128 stands for zero in the data rows.
Here are some points:
Array([142, 127, 129, 121, 129, 129, 120, 131, 137, 143, 118, 130])
Array([137, 104, 130, 128, 104, 121, 142, 126, 122, 133, 117, 117])
Array([126, 128, 132, 140, 122, 125, 120, 127, 129, 128, 126, 120])
Array([122, 134, 161, 149, 154,  98, 124, 129, 152, 120, 146,  98])
Array([127, 106, 119, 133, 124, 136, 123, 138, 103, 110, 132, 125])
Array([142, 118, 133, 114, 120, 115, 138, 126, 131, 147, 111, 118])
Array([131, 126, 139, 132, 104, 125, 124, 127, 124, 132, 119, 103])
Array([139, 104, 162, 113, 104, 144, 186, 105, 199, 230, 109, 102])
Array([125, 114, 131, 138, 124, 117, 127, 139, 125, 130, 122, 111])
Array([114,  22,  61, 125,  91, 154, 133, 132,  37,  28, 112, 137])
Array([131, 137, 124, 128, 132, 127, 120, 133, 122, 124, 136, 137])
Array([127, 137, 132, 140, 117, 137, 118, 134, 125, 127, 131, 120])
Array([182,  46, 147, 136,  89, 111, 130, 134,  68, 146,  98, 111])
Array([105, 136,  93, 125, 134, 139, 117, 134,  85,  91, 148, 153])
Array([ 35, 129,  26, 133, 194, 105, 115,  83,  77,  11, 207, 254])
Array([127, 136, 130, 136, 145, 128, 128, 131, 129, 125, 130, 137])
Array([ 93, 255, 146, 131, 151, 201, 127, 113, 166,  87, 225, 190])
Array([172, 110, 165,  96,  73, 152, 148, 116, 125, 174, 120,  88])
Array([119, 135, 118, 123, 130, 122, 125, 137, 118, 136, 126, 149])
Array([131, 108, 126, 124, 134, 113, 121, 138, 131, 133, 116, 126])
Array([128, 127, 134, 132, 118, 128, 125, 131, 133, 128, 127, 120])
Array([ 92, 131,  94, 134, 140, 129, 131, 123,  98,  89, 147, 143])
Array([110, 110, 138, 132, 151, 120, 128, 135, 137, 109, 117, 137])
Array([150, 117, 142, 129, 106, 118, 118, 130, 127, 135, 125, 118])
Array([204,   0, 132, 153,  64,  97, 112, 144,  55, 110,  61,  96])
Array([125, 121, 126, 129, 135, 129, 126, 132, 131, 133, 119, 123])
Array([126, 117, 127, 124, 129, 128, 124, 135, 126, 135, 122, 126])
Array([130, 146, 145, 133, 130, 146, 116, 132, 137, 134, 130, 118])
Array([129, 122, 125, 130, 127, 142, 110, 139, 111, 123, 132, 118])
Array([123, 106, 174, 155, 152, 110, 113, 142, 171, 130, 145,  85])
Array([146, 136, 153, 110, 123, 127, 105, 133, 132, 138, 121, 113])
Array([130, 130, 130, 137, 114, 130, 124, 136, 132, 133, 129, 126])
Array([110, 116, 142, 130, 153, 119, 128, 133, 145, 119, 112, 133])
Array([107, 137, 107, 132, 150, 121, 135, 126, 114, 110, 141, 145])
Array([121,  98, 102, 135, 135, 125, 126, 123,  68,  89, 139, 154])
Array([122, 134, 138, 141, 133, 128, 119, 126, 139, 126, 136, 130])
10 more points follow, each with its number after it:
Array([129, 111, 129, 122, 124, 110, 129, 122, 129, 132, 114, 119]) 0
Array([133, 145, 130, 142, 114, 128, 118, 131, 135, 134, 128, 122]) 1
Array([128,  94, 117, 129, 113, 142, 127, 132, 110, 122, 125, 124]) 2
Array([131, 130, 139, 129, 134, 128, 118, 135, 132, 127, 120, 125]) 3
Array([136, 147, 139, 143, 115, 132, 122, 132, 137, 141, 127, 126]) 4
Array([130, 136, 145, 154, 150, 135, 126, 141, 125, 117, 148, 134]) 5
Array([128, 116, 135, 124, 132, 119, 121, 134, 130, 132, 119, 123]) 6
Array([ 94, 167,  75, 137, 118, 122, 170, 119, 161, 130, 134, 159]) 7
Array([122, 126, 118, 127, 120, 149, 117, 140, 111, 124, 132, 127]) 8
Array([141, 124, 134, 129, 118, 125, 119, 138, 130, 133, 125, 123]) 9
Which of these numbered points is nearest to each point below, ignoring the direction in which the first points spread most? Its number follows each.
Array([114, 121, 117, 133, 124, 112, 135, 128, 132, 133, 122, 130]) > 0
Array([189, 120, 168, 124,  78, 154, 212, 102, 173, 248,  93, 111]) > 7
Array([140, 135, 141, 136, 107, 125, 117, 129, 132, 139, 124, 117]) > 1
Array([141, 127, 140, 120, 128, 137, 132, 131, 134, 146, 105, 123]) > 3
Array([131, 124, 132, 136, 112, 115, 119, 126, 123, 125, 127, 120]) > 9
Array([122,  84, 112, 144,  97, 158, 151, 122, 123, 113, 129, 110]) > 2
Array([104, 136, 118, 133, 117, 133, 129, 131, 110, 126, 137, 134]) > 8
Array([122, 133, 158, 154, 153, 106, 127, 132, 147, 119, 145, 109]) > 5
Array([130, 127, 133, 128, 126, 144, 113, 139, 118, 129, 120, 119]) > 8
Array([129, 135, 133, 140, 110, 128, 124, 131, 131, 131, 128, 110]) > 1
Array([160, 104, 143, 111,  98, 113, 137, 120, 129, 153, 106, 105]) > 0
Array([ 70, 171,  57, 134, 180, 121, 129, 100, 135,  81, 177, 187]) > 0
Array([126, 164, 132, 152, 163, 127, 128, 128, 113, 117, 142, 161]) > 5
Array([145, 157, 165, 163, 133, 107, 130, 141, 154, 136, 133, 126]) > 5
Array([116, 139, 121, 132, 141, 130, 126, 126, 131, 121, 133, 131]) > 3
Array([131, 122, 152, 128, 107, 135, 151, 120, 165, 176, 118, 105]) > 4
Array([125, 135, 131, 132, 127, 145, 118, 128, 119, 135, 132, 120]) > 8
Array([136, 129, 144, 110, 129, 152, 132, 131, 143, 155, 116, 113]) > 3
Array([ 77, 255, 137, 139, 164, 194, 116, 114, 167,  72, 227, 193]) > 4
Array([125, 130, 146, 113, 149, 149, 123, 131, 143, 145, 110, 114]) > 3
Array([119, 130, 124, 137, 149, 144, 122, 131, 122, 114, 137, 135]) > 3
Array([192, 129, 170,  35,  69, 200, 231,  89, 214, 255, 103,  72]) > 7
Array([118, 146, 120, 136, 150, 133, 131, 129, 124, 116, 136, 144]) > 3
Array([179,  28, 129, 144,  86, 103, 117, 139,  76, 116,  78, 106]) > 2
Array([129, 130, 122, 127, 124, 121, 138, 129, 124, 125, 122, 108]) > 0
Array([ 98, 157, 140, 132, 113, 179, 165, 108, 226, 189, 149,  90]) > 7
Array([111,   8,  65, 109,  94, 162, 176, 106,  94,  74,  88,  71]) > 2
Array([189, 169, 159,  40, 189, 138, 125, 128, 200, 222,  83, 115]) > 3
Array([130, 136, 129, 142, 108, 128, 121, 123, 128, 131, 130, 123]) > 1
Array([133, 139, 121, 130, 128, 126, 128, 130, 121, 125, 125, 139]) > 9
Array([130,  86, 116, 133, 100, 151, 134, 123, 105, 116, 131, 119]) > 2
Array([128, 139, 131, 144, 117, 133, 113, 133, 128, 128, 132, 123]) > 1
Array([ 51, 255, 139, 142, 179, 224, 118, 106, 185,  46, 255, 220]) > 4
Array([141,  85, 119, 130,  92, 132, 118, 132,  73, 103, 116, 107]) > 2
Array([125, 122, 146, 141, 134, 114, 120, 130, 146, 127, 127, 119]) > 3
